Each path below is one point turned by a fixed rotation once a step. After each direction that follows a path, write how fast that rotation turns it, in degrees a step (0 if it stays still).
Each turn is a multiple of 5 degrees from 10 to 175, or 0.
Each row of a path follows its step; steps can be skipped.

step 0: [  2.4   2.4   0.3  17.2  29.8  22.3  16.4  27.1  37.0  36.7  13.3 -10.6
  12.1 -16.7   6.2 -18.2  30.0  -8.6   7.2  21.3 -24.3 -29.9   4.7 -38.5
  27.6 -13.3  28.3  30.7  -2.7  10.5 -37.6 -20.2]
step 2: [  5.5 -32.4  34.9   9.6  32.9 -31.8  -3.1 -35.4  -3.4  28.6 -16.0 -20.2
   6.7 -25.3  33.9   1.4   6.2 -22.4  17.1  18.4 -44.2 -14.2  -9.1 -23.3
   8.9 -15.4  21.0 -13.1  12.0 -23.2  11.9  13.6]
step 3: [-20.0 -11.0 -11.8  12.1 -27.0 -13.8  -2.6  20.9  21.9 -22.6  31.4 -29.9
  40.9  39.9   6.4   0.8  10.1 -15.7  -1.9  17.0  -1.1 -31.2 -10.0   4.2
 -14.3  36.1  51.0   5.1   6.1 -25.3 -10.1 -13.1]
step 4: [ 12.0  -7.9  -9.7  66.2 -20.1 -28.7 -17.2  -4.9  18.8  31.3  -7.1  29.5
   1.8 -21.1  31.9   4.1  42.5  -1.0 -22.5  -7.9 -12.1 -18.3  -9.2 -14.0
   9.1   0.9  -6.4 -16.0 -18.1  25.5  -8.9  25.6]
step 6: [ -2.4   8.7 -15.9 -16.7  -1.6 -26.1 -17.9 -19.7  32.5  45.1  26.3  16.8
  11.9  -7.3  -0.6  27.5  15.9  15.8  -2.5  17.5  18.7 -14.8 -30.2 -52.1
  13.0   6.1  23.3  33.5  -0.5 -25.9  13.2  18.0]
step 7: [ 40.2 -45.0  -4.1  -0.3  22.0  -2.3  16.4  15.8  -2.6  13.5  25.1 -30.4
  24.0  -4.2  19.1  18.8  36.3  -2.8 -29.4   3.2   1.6   6.5 -14.4  31.3
  -7.8  16.8   4.0 -15.1  36.3   9.2 -33.3  23.9]
step 8: [  7.5   4.6   5.9  -5.4 -20.0 -14.9  22.9   6.7  27.8  41.6 -17.8 -25.9
  -4.2 -11.4  10.0 -30.6  27.7 -17.6  -1.8   3.9 -27.7 -21.5 -25.7 -45.6
 -24.6 -11.7   8.2  17.1 -17.1  -7.7 -27.2 -44.0]
step 9: [-22.8 -26.9  -0.4  22.1  -1.9 -17.8  16.2  49.0  17.8  28.7 -18.3 -17.4
  42.3  29.3  37.5  23.1  -3.4  22.7   1.4  31.3  16.1 -15.0  10.7   6.1
   2.9  -6.1 -17.4  19.5   4.8  -9.2  13.3  29.5]
step 10: [  6.6  -3.2  38.0   8.8 -10.4   4.2 -15.2  -1.9  -7.7  17.3  -1.7  -1.4
  -5.9  -9.0  15.1  17.8  35.2 -15.2   3.9  12.6 -68.3 -16.9 -38.4 -15.6
  13.2  -8.7  33.9   2.6  44.5  10.3  17.3  13.8]
[ -8.8   1.3  -1.7  -3.5   5.8  10.3  -4.6  -7.2  -5.5   2.1  -3.9 -11.6
   0.0  -8.3   9.1  -7.4  -3.0   9.0  10.2   7.5  -3.0   5.8  -8.6  -5.7
  -5.6  -2.0   7.6 -17.3   0.5  -1.2  -7.4 -18.7] -> 130
[ 10.3   5.1  -1.0  15.5  -6.2  -0.2   9.3   8.9  -1.6   1.3 -13.7   7.7
  -7.0  -1.9   3.0 -15.9  -6.8   1.3   7.8  11.3   5.2   4.4  -0.5  -6.0
  -6.8  -0.5 -13.3   4.7  -3.1  -3.6 -12.4   2.7] -> 95
[ -5.1  -0.9   5.1   4.6  -7.5  -0.9  -4.3  16.0   6.7   0.8   2.8  -8.3
  -1.4   3.0   6.9  -9.7   6.8   4.6  -0.2 -15.9   2.7 -16.6   2.2   4.7
   6.7  -0.8 -12.3  -7.7 -12.5   5.5  -1.3 -11.7] -> 80
[  1.4  -6.1  -5.4   2.1   1.6  10.7  13.2 -16.0   8.7   0.8  -6.5  -0.1
 -13.3   2.8  -1.6  -8.5   8.7  12.1   0.8  -7.1  -5.6 -10.9   3.6 -15.0
   4.2   5.0   2.0  -2.4   1.6  -0.7  10.4   8.3] -> 175
[  6.1  -0.9  10.8  -2.5  -1.8  -6.8  -4.8  -1.5 -12.4   6.6  -1.1   0.1
  -7.2  -2.3  -5.6   1.7   8.2  11.8   3.4   4.5  -6.0  -9.3  23.3   8.3
   0.0  -5.4   5.2  -6.4   8.1  -4.5 -14.2   3.7] -> 140
[ 14.7   0.6  -3.1 -12.7  17.9  -1.6  -1.1  -1.6  -5.9  -7.0  13.3  -1.1
   1.7  -1.0   1.0  -1.9   5.4   7.7   5.7  -4.4  11.6  -2.7  -4.2 -12.2
   3.6  -4.9  -6.1  10.2  -3.9   9.4 -13.1   0.9] -> 55

step 0: [  5.0 -14.6 -26.5  16.7 -17.7  14.2  39.9  31.0  29.6 -17.3   6.3 -36.7
   5.3  25.0  -6.7  27.3   4.6 -13.5   7.0 -24.2   7.7   7.7 -45.8   7.7
 -18.8  -8.9   9.5 -17.0   6.6  21.3  -8.8  -0.9]
step 1: [  9.5  -7.3  11.8  23.9  36.4   1.7  14.8  33.4   6.0  38.6  29.6   7.4
   2.4  -1.3   8.6 -31.2  34.0 -14.0 -21.6   5.1  10.0  11.7   5.9  18.9
 -16.9  -2.9  38.8  -6.1  29.8  -1.5  -5.7  22.7]
step 2: [-11.9   5.2  33.5   7.4 -33.8  16.6  -2.1  32.5 -22.7  10.9   2.5  15.3
 -19.9  -8.7 -44.0 -11.6  -5.1  17.0 -10.3  -4.4  30.1  17.8  10.3  18.8
   0.3 -18.8 -25.9  34.8  17.2 -10.1  25.6   9.3]
step 3: [-24.1 -15.7  15.5  15.8  -1.3  -5.2 -12.1 -40.5  -1.2 -48.4   5.4  40.1
  -7.9  13.9  -2.4 -11.6 -16.4 -14.7 -21.4  13.1  -5.4  11.9   4.4  -6.7
  -2.4  33.6 -15.6  26.3  36.1 -21.8  -8.1 -14.9]
step 4: [ -8.0 -13.8  32.1 -41.1 -24.6  13.9   0.8 -27.4  14.3  19.5  10.3  14.3
   3.7  -0.4  17.6  35.9 -31.0   7.4  19.8  43.6   5.0   8.8 -17.4 -27.6
  13.1   3.5   2.1 -12.8 -10.5 -13.3 -22.2   7.6]
step 5: [ 20.4  20.1  16.3  46.8  -4.3   9.4   1.6 -42.2   1.2   8.4   6.8 -41.3
  -1.7  17.3   7.0   5.3  15.2   9.6  11.5  10.1 -16.0 -10.6  -7.0 -35.2
   0.5   2.8  -2.8   7.1 -33.1  39.1 -24.6   8.5]
step 6: [  7.1 -13.4 -45.5  11.3  16.8  16.0   9.4  12.0   5.3  27.2 -22.3  12.3
   5.7  -0.5 -10.4  -0.4  20.9  19.9  32.4 -23.3 -15.9   2.8  35.3 -50.6
  14.7 -21.3  22.6   0.4   9.4   4.2   3.3   2.2]
step 7: [  2.5  14.7 -41.4 -14.6   7.9   1.6  13.7  17.5 -25.0  -8.5  19.6   9.3
 -12.5 -21.8  14.5 -39.0  -3.5  49.6   6.8  -9.5 -38.4   3.7   3.7  33.3
  -3.8  -3.3 -15.5  14.9 -13.5  -5.1   3.4  18.5]
step 10: [ 21.1  26.8  61.5  -5.8   5.5   9.0  14.6  13.0 -17.6   4.1 -32.8 -27.3
  12.0   6.9  -6.7  22.8   7.1  -1.5 -26.2  10.3   4.1 -36.6   1.9 -12.5
  18.9 -11.4  -6.2   3.6  18.4 -11.7  29.7   8.2]
[  4.6   5.1   1.2  11.9  14.6  -7.5  -0.7 -16.2  -5.5  -9.9  13.9   2.2
  -2.7  -3.5  11.9 -12.9  10.6  -4.2  -7.7   1.6  -6.7  -5.1  -0.7   8.5
  -5.2   5.4  -3.9   4.1  -2.5   4.4  -6.5   4.9] -> 170
[  7.8  -8.2 -21.1   6.0  -1.3   8.7   7.2  11.7   3.3   7.1   1.1  -2.5
  -2.2  -4.9   3.2 -19.3   7.6  -0.9  -3.7   7.4  -0.9   7.7  -9.3  -6.1
  -3.6  -4.1  -5.5  -2.6  -2.8   6.6   9.5  -4.1] -> 60
[  1.1   2.1   4.1   7.6  -4.6  13.5 -14.2 -11.1   5.4  -1.3   9.0   9.7
  -1.8   5.0   0.8  -4.0 -10.8   2.0   4.6  11.7   2.0  16.5   7.7 -11.8
  -5.0 -10.5   5.4   9.1  -3.5   2.1  -2.4   3.1] -> 35
[  6.8   4.4   5.7  -5.9  -2.2   1.5  -2.4   5.2  -3.7   2.6  -9.9  12.4
  -2.2   6.6  -9.3 -17.3  10.0  -1.8  13.1  -7.0  -7.2  -7.7  12.3   3.1
   0.3  -0.6   1.1  10.9   8.8  10.0   7.4   8.1] -> 80
[  8.8   1.5 -10.3 -19.7  12.6   6.1   5.8 -10.8   3.1  -2.5   4.7   6.9
   2.9  16.3  -5.4   3.8   9.4   8.8  -8.3  -3.2   4.9   4.5  -2.0  -5.3
  -7.9   3.5   5.3  -2.0   8.8  -7.6   1.6  -1.7] -> 125

step 0: [ -9.0  20.3  -4.9  -6.6  17.3  22.1  32.5  -0.2  36.1  -4.1 -17.7   1.3
 -15.0 -42.6  32.1   5.7 -22.3 -33.4 -29.3  -6.3   2.1  -1.4 -24.7  -2.2
  15.3 -29.7  10.2  -0.4   5.2  31.6   8.3 -41.5]
step 1: [ -1.8  -1.6  19.2  -7.4  -2.1  19.9  24.5  31.3  28.2  16.2  31.1   2.1
 -15.5  39.5  15.8   5.3  -5.6  13.1  14.4  13.5  -6.5 -53.0  17.4   6.7
  -1.8  18.3 -22.6 -25.1  -7.1  -9.3 -43.2  17.3]
step 2: [ 14.5  -4.1  18.5 -22.4  29.9   5.0 -13.5  11.7  32.0  -7.0  11.6 -11.8
  43.0  18.9   4.2   4.8  28.1 -23.1   6.0   8.9  29.7  22.1 -17.4 -18.3
 -10.1  29.6  28.1  34.1  -1.9   5.7  43.5  12.6]
step 5: [-41.3  15.3 -15.9 -23.6  34.3  -0.6  22.2   1.9  22.5  22.7  20.2 -12.0
  13.9   8.4  25.7   3.0  36.3   1.1 -20.7   2.0  27.7  20.7 -32.7  22.5
   1.5  -2.6  22.1  -5.4 -41.7   5.7  16.0  22.2]
step 6: [ 13.6  -3.3   9.6 -15.1 -25.1  -0.1  11.9  29.2  35.1 -23.1  -4.8  20.1
 -25.3  -6.7  13.5 -22.1  19.3 -55.3   5.8  -3.5   3.4 -13.0  29.7  16.3
 -41.9 -14.6  14.2   9.1  30.5 -13.0 -23.9  -8.5]
step 7: [ 26.6  12.4  34.1 -12.5   4.7  23.6   1.0  -9.4  25.4  -1.6  10.2 -37.0
 -13.2  27.7  17.8   5.7 -22.7  29.5   8.4 -22.3   2.0  26.2   5.7 -21.8
  33.9  10.8 -25.5  44.4 -11.1 -31.4  -5.5  -4.7]
step 8: [-24.0 -24.1 -29.1 -18.3  22.0  11.4  12.0  17.5 -29.2 -10.8  30.8  11.8
   2.9  45.4  -6.7  15.2 -14.2   5.3 -10.0 -17.7  30.5  29.2  -0.6  24.2
 -21.9 -17.1  47.0  -5.1  -1.0  17.8   1.6  13.6]
step 9: [ 14.7  10.9  24.9 -18.4 -29.7   2.1 -13.3 -15.0  55.4 -11.8 -18.9 -23.7
 -30.7 -20.7   6.3   7.8   1.5 -12.5 -15.7  17.5  -4.1 -11.0 -13.8  46.1
  -8.0 -37.1  24.9  -8.9  13.4  15.9   9.3 -27.9]
step 10: [ 11.9  36.9 -19.8 -10.5  32.3  41.0   2.3  -1.8  22.7  -1.3  44.4   4.6
 -32.3   2.3  19.6   7.1   0.1   5.6  13.3 -14.6  -4.8 -13.6  20.1 -13.0
   4.1   5.5 -24.8  -6.7 -39.0 -36.4 -19.4  18.4]
[ -6.4  -0.9   4.3   6.1  -2.6  -6.9   5.5   4.8  -8.3  -9.1   3.0  -0.6
   1.7   9.8   0.9  11.8  -9.5   0.7  -7.4  -2.6  -2.5 -13.3   3.7   5.9
   9.4  16.2   8.0   8.0 -19.0  -7.4   2.7   0.1] -> 115
[  1.8   3.5  12.4  -9.3   5.1  -7.4  -7.0  -1.6   0.8  -7.0  -1.1   6.7
  -1.6  -2.3   2.6 -10.0   3.5  -6.3   7.2   9.1   2.2   5.4  12.4 -10.6
 -17.3   9.2  -7.9   8.4 -14.7  -8.2  -1.5   0.8] -> 85
[  4.3  -4.8 -16.4   3.8   3.3   7.0  -0.1   9.0  -7.7  -4.7  -3.0   0.1
   4.1   7.0  -1.0   2.5  -6.3 -14.1  15.0   0.6  -2.8 -10.3  12.8   6.2
  -9.8 -10.2  -4.0   1.4   1.7  -1.4   6.7  14.6] -> 160
[  7.7 -19.7   1.4  -2.1  -4.7  -5.4  13.7  -8.3  -1.1  -1.1   5.5   3.9
  -3.3 -12.7   2.4   0.8  -7.1 -13.3   2.7   9.9  -5.1   0.7 -10.7  14.9
  -2.3  -1.2  -5.1   6.4  -0.6  -2.4  -8.3  -7.8] -> 125
[-10.6  -4.1   5.1   1.0 -18.8  -3.0   0.6  17.4  -3.8 -10.6  -6.6  -1.6
 -13.4   2.8   0.6  -2.6   0.1  -8.6  -4.0  -1.6   4.0  -1.7  -8.8  -9.2
  -5.6 -10.0  -5.6  -5.8  -6.0  13.4  -0.4  -4.3] -> 130
[ 15.5  16.2   5.3   7.4  -0.8  -6.2   9.6  12.2  -8.5   8.6   8.9  -6.6
  -7.7  -5.3   0.2  -6.1 -14.0   1.1   5.9   9.5   3.7   7.5  -0.9  -3.1
   4.1   0.0   7.8  -2.1  -1.4   3.6  -4.7  10.6] -> 115
[ -8.5   0.4  -6.8  -8.0  15.0  -1.9  14.8  -9.2 -12.3   5.5   3.9   4.9
  -7.9  -4.8  -4.9  -1.7   2.8  -5.8  -2.7 -15.6   5.4  -7.2   4.2 -10.5
  -2.5  -4.4   6.6  -0.2  -5.6   7.4 -13.6   1.3] -> 145

step 0: [-39.4   8.1  28.5 -23.5 -14.8  -9.9 -18.8 -28.4  22.3 -10.1  -4.7  17.9
  -2.0  22.2  18.6  32.5 -20.1 -34.5  16.8  -3.3 -19.3 -18.3  14.5  -2.6
   8.1  16.3  61.5  -5.6  -5.9 -11.0 -14.6   4.3]
step 1: [ -5.4 -20.9   1.3 -30.4  -8.9  19.5 -25.6 -61.3   0.5  -5.5  -9.6  27.8
   7.0  -1.0  15.6  20.6   1.3 -11.3   2.3  37.8 -13.3 -15.1  20.1  41.8
   7.9  -6.3  33.3  -9.7   8.7 -22.8  12.9 -12.2]
step 2: [ -4.5   4.6  -2.6 -27.7 -12.5  33.5   7.7 -53.0 -10.4  -7.1 -38.7  -3.6
 -11.7 -15.1  14.9  -7.3   3.6 -11.3  34.3  29.3 -45.6  -4.4 -11.0  18.1
  26.2  17.1  -0.1  -8.3  11.7   2.4 -24.2 -16.3]
step 3: [-24.6 -10.7 -22.4  -1.0 -27.0 -14.5  25.4 -33.8 -11.2 -15.2 -33.6   6.7
  14.2  -7.7   1.4  20.2 -14.3 -36.1  16.3 -10.6 -33.5  -1.4  -5.4 -11.5
  15.3  -8.6  32.2 -11.2  13.6  -0.1 -58.2  -9.2]
step 4: [ -5.0 -32.4  -3.7  -6.7  -0.6  -2.4  17.3 -28.1  27.8 -26.1 -15.3  31.0
  26.6  14.9  12.1   7.1 -22.0 -24.1  14.9   3.7  -2.8 -15.7   5.1  43.3
 -36.7  -4.4  36.9 -15.3   1.9   6.2 -40.3 -19.0]
step 5: [ -8.1   7.0  28.4 -26.2   3.5  -2.1  13.1 -38.3  32.8 -18.6 -11.1  27.9
 -18.1  -0.6  27.5  13.3  -3.0 -39.7  49.6  18.8 -20.0  -4.0  -8.5  11.6
 -33.1  20.7   3.8  -8.7  -5.9 -11.1   5.8 -24.6]
step 7: [ 23.1 -25.0  -1.6  -5.4 -21.2  15.5   0.7 -15.3  20.1 -19.6 -53.6   4.4
 -12.7  -0.7 -13.2 -13.0 -27.9 -27.7  -1.6   9.0 -33.8 -24.2  -3.3  39.3
   5.5 -19.7 -10.7  16.9   1.5  -4.1 -42.7 -21.8]
step 8: [  2.9   4.0  23.7  -0.2  11.3   5.5   1.6  -5.9   7.0  -7.6 -33.2  17.7
  -2.9  -5.3  -2.2  26.8 -21.7 -67.7  16.6 -16.9 -25.3 -34.5 -34.5   1.9
  -6.6   4.4  17.7  12.0 -15.6  21.4 -34.0 -13.6]
step 10: [-14.8  -6.7  23.8 -23.4 -16.8   5.3  -0.6 -25.5  34.2 -24.8 -49.5  24.6
 -11.4 -29.0  -3.7  13.0 -17.9  17.3  13.0  32.6 -27.4 -24.8   0.4  32.1
 -15.1  11.9 -20.5   9.4   5.1  16.9  11.5   2.8]
[  2.2 -13.3  -4.9  -4.7  -3.2 -17.1  -1.1   7.2 -14.6   8.3  -0.5   3.7
   8.5  -4.6  -3.7  10.7   1.6  -1.3  -3.7  -1.5  -0.3  -6.4   1.6  -8.0
  -4.6   0.2  10.5   2.9  10.7 -19.9   1.8   2.9] -> 130
[ -2.0  -1.1   6.4  -1.3 -18.5   8.0  -0.3  -0.5   0.5   9.7   1.0  -8.0
  -4.4  -6.1  -5.4   1.9  10.1  -2.7   8.5  18.9  -3.4  -1.9  11.7   2.9
   0.7  -6.1  -8.8  -2.9   6.7  -2.8  17.7  -0.4] -> 80
[  5.7   2.8  -1.4   2.0   0.8   7.7   5.0  -2.4 -12.1  10.2  -8.1   9.0
   8.5  10.2   4.2  -1.3   1.8 -13.5  -3.1   9.0  16.2  -3.4  -5.0   2.6
  -4.8   2.3   5.4   1.0 -19.2  -0.3  10.4  -6.6] -> 100
[ -1.6  -5.0  -8.3  -0.6  -2.8 -13.3   7.5   2.0   2.5  11.5 -10.5   7.2
  -3.5 -10.4  11.8  -0.2  -2.2   4.7   9.8   0.2   6.7   8.2   6.6   2.1
  19.2  12.4 -10.1   1.9  -6.9   2.8  -1.0   4.6] -> 100
